128 stands for zero in the data rows.
Here are some points, each followed by its number:
[113 107 121 130 147 145 112 125 118 157 110 124 140 141 135 100] 0
[175 233 134 155  98 104 130 196 124 161 155 109 191 118 225  69] 1
[149  84 135 130 116 148 124  75 140 155 129 150 137 130 132 129] 2
[103 143 107 158 162 104 142  81 103 124 101 118 154 180 117 135] 3
[147 138 152  90 114 106 145 132 160 112 139 142  83  93  92 143] 4
[ 28 151 106 150 152 138 135 124  98 143 108  64 161 156 142 121] 5
[ 83  78  61 136 159 126 136 119  96 160 106  85 141 158 168  93] 6
[142 146 153  95 115  95 125 139 154 120 153 155  82 111  80 164] 7
[114 156 142 148 135 151 116 128 155 104  39  71  80  72 151 104] 8
[159 133 160  97  86 113 107 140 138 118 188 190 124  85 115 104] 9
[158 152 141 107  91  56 142 129 138  33 146 127 134 116 115 151] 10
[103 129  76 120 157 160 138 150 117 138  68  88 144 139 159 100] 11
[104 137 117 135 152 146 160 145 108 112 101  81 139 142 161 144] 12
[160 130 156 100 119 114 114 165 153 149 146 165  94 125 113 154] 13
[157 119 158 110 100 111 133 115 175 118 139 173 119  89  92 157] 14
[108 144 197 210  66 208  64  82 124  70 136 153 203 163 180  72] 15
[146 141 136  71 115 117 145 121 171 125 125 159  96  92  65 131] 16
[ 97 144  95 140 190 167 159 147 132 138 112  70 153 204 135  74] 17
[137 113 101 156 115 125 113 109  51 139 166  65  95 176 155 144] 18
[127 170 106 131 148 110 161 159 118  87 109 118 135 138 138 145] 19
[139   0  94  66  86 211  84 173 149 163 111 237 126 112 182 112] 20
[134 174 126  76 111 113 121 128 183 142 133 143  61  99  80 160] 21
[ 80 128  86 135 147 148 149 137 119 127  74  85 142 146 147 109] 22
[101 123 127 124 152 184 212 131 156 123 102  65 143 101 164 142] 23
[ 97 134 124 165 149 155 115 138  74 124 118  99 148 165 155 132] 24
[193 161 129  98 141 141 147 182 134 167 152 118 170 119  32 139] 25
[ 99 155 100 144 117 113 160 170 109  91 116  91 131 131 123 104] 26
Which point above is nearest to each new point? Its number follows each.
[136  80 143 142 119 166 113  85 116 157 134 137 131 137 131 129] 2
[123 125 144 149 129 136  86 116 148 152 108 176 146 161 142  98] 0
[113  98 115 161 123 111 164 181  97  74 124  50 179 152 197 137] 12
[125 171 119 130 121 108 155 137 126  90 106 116 124 132 147 160] 19
[133  78 138 123  96 146 111  64 133 166 157 135 135 148 124 131] 2
[116 106 143 136 142 150  87 115 122 158 127 131 144 179 139 124] 0
[124 152 121 124 137 116 169 147 128  82 107 103 126 126 131 139] 19
[121 160 121 144 111 116 132 111 130 106 168  62 155 127  90 122] 26
[111 121 141 146 142 155 110 129  88 142 144 114 147 170 166 126] 24
[142  80 134 128 124 157 114  71 116 150 132 121 143 143 134 125] 2
[131  84 126 146 133 176 111  82 120 147 137 132 148 147 142 131] 2
[ 95 143 144 100 138 102 128 118 115  68 173 121 144 155 165 123] 19
[ 98 113 140 163 157 146  90 109  78 130 110 141 151 157 143 163] 24
[157  89 125 143 128 135  98  81 132 163 151 150 144 128 115 114] 2
[109  24 158 159  96 203 125 148 154 112  93 235  69 219 220   0] 20
[140  87 142 134 123 160 101  87 124 146 138 136 140 162 131 144] 2
[172  33  81 182  91 104 135 119 117 167 152 160 164 137 149 151] 2
[182 119  85  69  90 112 111 169  91 157 158 123 128 166  51  45] 25
[134 173 115 176 191 168 170 123  88 137 156 247 103 107 173  70] 0
[110 135  84 138 151  97 140 166 143 108 108 124 119 177 142 130] 19
[142 116 145 128 122 147 108 101 132 168 149 147 123 134 141 118] 2
[131 104 112 142 182 160  97 114 126 174 109 110 132 123 158 113] 0
[140  93 142 138 111 162 119  74 147 146 140 152 156 125 121 127] 2
[ 65 110  88 138 146 149 124  90 105 121  92  89 140 124 132 121] 22
[120 160 128 118 109  99 166 144 143  77 125 116 131 111 127 151] 19
[120 180 120  46 114  82 161 153 139  68 123 103 112 195 178 123] 19
[ 90 126  98 151 140 188 114 115  38 118 140 144 122 179 147 122] 24
[131 128 121 135 146 183 111 141  74 161 111  75 138 164 159 120] 24
[161  91  91 123 139 172  90 134 115 191 108 145 144 133 100 112] 0
[130 155 121 125 132 111 171 157 133  81 121 118 134 126 123 161] 19
[118 188  98 155 194 126 112  75  94 165 102 143 108 130 106 144] 3
[115 163 119 122 129 113 161 158 122  86 127 104 134 126 128 144] 19
[136 114 144 144 142 155  83 122 113 159 141 131 124 164 135 111] 0
